Each path below is one point turned by a fixed rotation once a step. After each direction that follows a path, write how fast that rotation turns it, in degrees a step (0 if it stays still).
Each turn is a multiple of 5 degrees from 10 to 175, or 0.
path 1
[ 14  14  -6  -1 -17   6   7   1 -19   8   4   7 -16 -26   3   0   1  -9
  -9  -7  11  -8   1   5   1 -10  -8  -4  11   8  16  -9]
[ 11  13  -8  -2 -11   4   8  -4 -20   6   0   5  -5 -23   1   3  -3 -14
 -11  -4  13 -10   5  -5  -7  -9   1  -8   3  16  21 -11]
[  7  15  -9  -4 -13  13   3  -2 -20   5   3   6 -10 -20   2  -2  -7  -6
 -10  -8  13 -13  13   0  -8 -15  -5   2   3  16  15  -1]
[ 15  10 -10  -2 -16   7   9  -4 -23   4   4   3  -1 -22  -1   7  -2  -1
  -4  -9   7 -15  12   4   0 -11  -6  -9   9  16  18  -1]
[  9   9  -9  -3  -4   7   4  -6 -20  -3  -2   4   0 -18  -1   9  -8  -3
  -6 -10  12 -11  17  -2  -9 -14  -3 -11  -1  20  22  -5]
[  9   9  -7  -3  -5  13   1  -1 -20  -7   3   4 -10 -20  -1   6  -7   6
  -5 -16   9 -10  19   6  -2 -18 -14  -6   2  15  14   1]
[ 15   3  -5   0   0   2   7  -3 -20  -8   3   2  -5 -23  -3  14  -2   2
  -4 -13   8  -7  14   4   2 -11 -13 -17   6  17  18  -7]
[  9   3  -3   0   8   5   3  -2 -16 -13  -1   5 -13 -21  -1   7  -8  -2
 -10 -14  14  -4  15   0  -6 -14 -12 -11  -3  19  15  -9]
[ 13   1  -3   3   1   5   4   5 -17 -11   6   4 -20 -25   0   2  -2   1
  -9 -12  11  -6  12   8   4 -11 -20  -8   5  15  10  -7]
[ 15  -3  -6   5   3  -3   8   3 -17  -8   3   5 -12 -27  -1   3  -2  -7
 -11  -5  11  -6   6   1   2  -5 -12 -14   2  19  14 -17]
[  9  -1  -8   5   1   3   2   6 -16  -7   1   9 -19 -23   3  -8  -8  -9
 -14  -6  15  -7   8   2  -6 -10 -11  -3  -4  22  11 -14]
[ 14  -4 -10   6 -12   3   4   9 -18  -2   5  10 -15 -25   4  -8  -3  -5
  -9  -5   7 -12   5   9   2  -7 -14  -4   5  19  10 -11]
[ 13  -6 -11   5 -11  -1   4   5 -17  -2  -1  12  -4 -23   4  -4  -6 -11
  -7  -3  10 -11   3   2  -6  -8  -4 -10   0  23  17 -17]
[  7  -2 -10   2 -16   7  -4   8 -15  -2  -2  15 -10 -19   7  -9 -11  -5
  -5 -11  10 -10   6   6  -9 -15  -8  -2  -2  21  14 -10]
[ 14  -2  -8   3 -22   2   1   6 -16   1  -1  14  -4 -20   5   1  -4  -2
   2 -12   6  -9   2  10  -1 -14 -10 -10   7  15  19 -11]
[ 10   1  -5  -1 -14   2  -1   1 -12  -3  -6  14  -2 -17   6   5 -10  -8
  -1 -14  12  -3   3   2 -11 -17  -3 -13   0  16  24 -15]
[  9   8  -1  -2 -16   8  -4   4 -13  -2  -4  13 -14 -18   6   3  -7  -2
  -2 -19  12  -2   6   8  -6 -20 -11  -6   4  10  19  -8]
[ 16   9  -1  -2 -15   1   4   0 -15   0  -1   9 -10 -22   4  11   0  -6
  -2 -16  10  -1   1   5   1 -14 -10 -15  10   6  23 -13]
[  9  13   0  -4  -5   4   1  -2 -14  -1  -4   8 -15 -21   4   8  -5 -11
 -10 -13  18   1   4  -3  -9 -17  -5  -9   2  10  21 -13]
[ 12  16  -2  -3  -9   8   4  -1 -17   2   4   5 -21 -23   3   2  -1  -6
 -12 -12  14  -4   5   5   0 -14 -11  -3   8   7  15  -7]
[ 16  14  -5  -1  -7   2  11  -5 -20   4   4   2 -11 -26   1   7   1 -10
 -12  -5  12  -7   4  -2   0  -8  -5 -10   8  12  19 -11]
Speeds:
[ 0 -1  4 -2  2  0 -3 -1  2 -5 -3  1  2  3  0  7 -1  5  5 -7 -1  4  2  2
  0 -4 -3 -5  0 -3  3  1] -> 35
[  0 -11  -1   5   3  -3  -1   6   2  -6   0   3  -1  -1   1  -5  -2   1
   1   1  -2   0  -1   3   1   2  -3  -1  -3   5  -3  -4] -> 20
[-3 -1  1  4  3  2  8  0  1  1 -5  4  2  0 -2  3 -2 -4  0 -4  6 -5 -4  4
 -1  3 -4  3  3 -1  0  4] -> 0
path 2
[  6   3 -13   2   3  -8   2  -7   4  16  25  -9  -7 -13   3  10  -6   1
  17  10 -10   5  -2  -2 -18   4  18   2  13 -16  -1  -2]
[ 23  -6 -14   0   2  -4   2   2   5  14  18   9 -10  -7  -6  16 -12   7
  14   4  -5  -1   1  -1 -19  -8  17   4  13  -4  13  -4]
[ 15   3 -11  -7  -5  -9 -10   9  15   1  13  -2 -11  -8  -5   4  -5  10
  20  14  -7   7  -8   6 -17   4  16   2  13 -11  12 -10]
[  7   3  -7  -2  -2 -16   5   1  13   4  24  -4 -14  -9 -10  11   2   8
  18  12  -6  -5   3  -9 -16  -6  16  14   2 -16   3  -8]
[ 10  -9 -10  11   2  -6  -8 -12   7  15  19  -5 -13 -10 -12   6  -4   9
  15   4  -2  -5  -5   5 -19  -1  14  10  18 -13   6  -5]
[ 12   3 -12  -1   0  -9   2  -3   5  18  17  -7  -7  -2   6  11 -14   8
  19  14 -10   6  -6   1 -19   3  23   3   8  -3   9  -3]
[ 18  -7 -10  -3  -4  -9  -1   4  13   1  11   8 -11 -10  -5   9  -8   6
  19   8 -14  -3   3  -8 -23  -9  17  -2  11 -11  13  -5]
[  9   0  -5  -4  -5 -12  -8   0  17   4  14   1 -18  -1 -12   9  -3   8
  24  10   1  -3  -9   7 -18   7  13  12   7 -14   9  -8]
[  3  -1  -8   8   1 -14   0  -7  10   7  22 -13  -8  -6  -8   4  -4  15
  14  12  -9  -2  -5  -7 -20  -7  24  13   3  -9   5  -2]
[ 10  -7 -14   7  -1  -6  -2 -13   8  17  11   1  -8  -8  -2   9 -12   3
  21   5 -12  -6  -2   1 -22   0  15   1  13 -19   2   0]
[ 14  -3 -11  -2  -2 -11  -3   3   9  13   8   3 -12   2  -1  13 -18  12
  19  11  -5   1  -4   2 -22   0  21   5   2   2  18  -4]
[  5  -4  -9  -2  -6 -13  -8   5  17  -8  11   0 -13  -8  -8   2  -6   8
  20  12 -12   1  -2  -6 -24   0  19   0   6 -16   9  -3]
[  3  -2  -7   2  -3 -11   0  -7  13  10  17   4 -15   0 -15  13  -5   7
  21   5  -1 -10  -4   1 -20   2  15  16  -2 -19   1  -1]
[  5  -7 -15  13   0  -8 -10  -9   6  13  11  -8  -6  -4  -9   1 -15  18
  14   9  -9   0  -7   2 -21  -3  23   8   5  -7   9   1]
[  7  -1 -16  -2  -3 -11  -1  -2   8  13   7   1  -8  -6   6  10 -18   3
  23  12 -15   0   3  -3 -24   4  18  -4   1 -15   4   2]
[ 10  -8 -10   0  -2 -11  -7   6  11   3   7  12 -17  -2 -13  13 -15  12
  17   6  -1  -4   3  -3 -24  -3  15   6  -1  -6  16  -1]
[ -4   0 -12   1  -4 -12 -12   1  15  -2  15  -4 -11  -3 -13   2  -9  12
  18  12  -4   4 -10   4 -22   8  19   8   0 -18   4   0]
[  1  -2 -17   7   0  -9   3  -6   7  12  19   0  -5  -5 -10  10 -12  10
  15   6 -11  -8   1  -7 -19  -5  20  13  -8 -18  -2   5]
[  9  -9 -22  10   1  -5 -15  -3   4  18   4   3  -8  -7  -8   5 -21  12
  16   5  -7  -1   0   6 -21   4  14   2   6 -12   8  -1]
[  2   3 -16  -6  -2 -15  -5  10   7   7  11   0 -11  -4   1  12 -18   9
  19  15  -6   8   3  -5 -22   7  19   0  -7  -8  10  -1]
[  2  -7 -13   2  -2  -9  -8   6  12  -5  17  10 -13 -11 -19   9  -9   9
  13   4  -4  -1   5  -7 -24  -3  15   5   0 -20   7   4]
Speeds:
[-1  1 -2  5  0 -1 -1 -3  1  4 -1 -7  2 -1 -3 -4  4  4  1  2 -1 -6  1  1
  4 -2 -3  7 -3 -4 -5 -4] -> 80
[ 0  4  1 -3  1 -2  8  2 -2  5  3  1 -1  5  2  7 -1  1  0  1  2 -1  2 -3
  2 -2  2  6 -8  5  1  0] -> 155
[-4  4  0 -1  0 -3  0  3  0 -4  2 -8  4 -1  5 -4  1  2 -1  6 -4  6 -2 -3
  0  0  5 -2 -2  2  0  1] -> 130
path 3
[ -4   3  10 -10  -3  -8   9  -9 -10 -17   7   5  -8  -5 -15 -17   8   5
   0  12  23 -22  -6   9   9  -1 -14 -11 -16   8  -4   6]
[ -2   0   7  -2  -5  -8   8  -9 -11 -17   4   6  -7  -1 -15 -17   9   4
  -2  17  23 -21  -9   7  17   0  -8 -12 -12  16  -6   9]
[  3  -4   4   2  -4  -6   5  -6 -12 -16   4   3 -10   1 -12 -13   8  -5
  -3  17  20 -21  -7  10  18   6  -5 -10 -13  22  -9   5]
[  7  -3   6  -3  -1  -3   2  -3 -12 -17   7  -1 -11  -2  -9  -8   8 -11
  -2  12  19 -24  -6  15  14  11  -8  -7 -19  24 -10   2]
[  6   0  13  -9   0  -3   2  -2  -8 -18   9  -6 -10  -6  -8  -7   7  -7
   0   6  20 -25  -7  18   8  11  -9  -8 -23  18  -6   4]
[ -1   1  16  -8  -3  -4   4  -3  -8 -18   7  -8  -7  -6 -10  -6   5   2
   0   1  23 -26  -9  17   8   8  -7 -12 -22  13  -1  10]
[ -5  -2  12   2  -8  -6   6  -5 -11 -16   3  -8  -6  -2 -13  -5   3   4
   1   2  25 -24 -10  14  14   6  -2 -15 -17  13   0  14]
[ -5  -7   6  10  -8  -7   6  -2 -17 -15   2  -7  -8   1 -11  -2   2  -3
   3   6  25 -23  -7  16  17   7   1 -11 -13  17  -2  12]
[ -1  -8   4   9  -5  -5   5   0 -21 -15   2  -8 -10  -2  -9   2   2 -12
   5   7  24 -23  -2  19  14  12  -3  -5 -14  17  -4   7]
[  0  -7   7   2  -2  -4   7   3 -21 -15   6  -9 -11  -6  -8   2   2 -13
   7   3  24 -25   1  22   5  12  -8  -2 -17  10  -2   3]
[ -5  -4  11  -5  -3  -5  10   1 -20 -15   7 -10  -9  -9 -11  -1   1  -5
   9   0  27 -25   1  21   1   8 -12  -4 -17   2   1   5]
[-11  -3   9   0  -7  -8  13  -3 -21 -15   5  -6  -8  -6 -15  -4   1   2
   9   3  29 -24  -1  17   4   3 -12  -8 -13  -1   3   9]
[-11  -6   3   6  -9  -9  15  -5 -24 -13   2  -1  -7  -2 -16  -8   0   1
   7   9  29 -21  -1  13  10   0  -9  -7  -7   3   0   8]
[ -5  -8  -1   9  -6  -9  13  -4 -27 -13   2   3 -10  -2 -15  -8   4  -7
   6  16  26 -20   3  13  12   4 -10  -3  -6   7  -4   2]
[  0  -6  -1   0  -1  -7  12  -3 -26 -13   5   4 -12  -5 -12  -9   6 -13
   6  16  23 -22   5  16   6   5 -15   1  -9   8  -7  -4]
[  0  -2   4 -10   0  -7  11  -4 -19 -15   8   3 -11  -8 -13 -12   7  -7
   5  14  22 -23   4  14   1   5 -20   0 -14   4  -6  -3]
[ -3   1   9 -13  -2  -7  11  -7 -15 -16   9   4  -9  -8 -15 -16   7   2
   3  12  24 -23  -1  11   3   0 -19  -6 -14   2  -3   2]
[ -5   1   7  -6  -5  -8  11 -10 -14 -16   6   6  -7  -5 -16 -18   7   5
   0  15  25 -22  -5   8  11  -2 -13 -10 -12   7  -4   6]
[ -1  -2   3   1  -5  -8   9  -9 -14 -15   4   8  -9   0 -16 -17   9   1
  -2  18  22 -21  -6   7  17   0  -9  -9 -10  17  -8   5]
[  5  -4   2  -1  -2  -6   5  -6 -14 -16   5   5 -11  -1 -12 -14  10  -8
  -3  19  19 -21  -4  11  16   6  -8  -6 -13  21 -10   2]
[  8  -1   8  -8   1  -3   3  -3 -10 -18   8   1 -11  -5 -10 -11   9 -10
  -3  14  18 -24  -4  14  10  10 -11  -5 -20  21 -10   0]
Speeds:
[-4 -3 -2  5 -1 -1  3  2 -7  2 -1 -3  0 -1 -1  5 -4 -1  5 -3  3  0  5  3
 -3  0 -1  3  3 -7  3  0] -> 20
[ 4  2 -1 -2  1 -2  2  2  1  0 -6 -5 -7  4 -4 -4 -1 -1  7 -1  3  5 -3  0
  4  3 -4 -2 -3 -1  1 -1] -> 0
[  5  -3  -4   3   2   1  -2   2  -3   1   0   1  -2   1   2   2   1 -10
   0   4  -2   0   3   2   1   4   1   5   1   6  -4  -5] -> 65
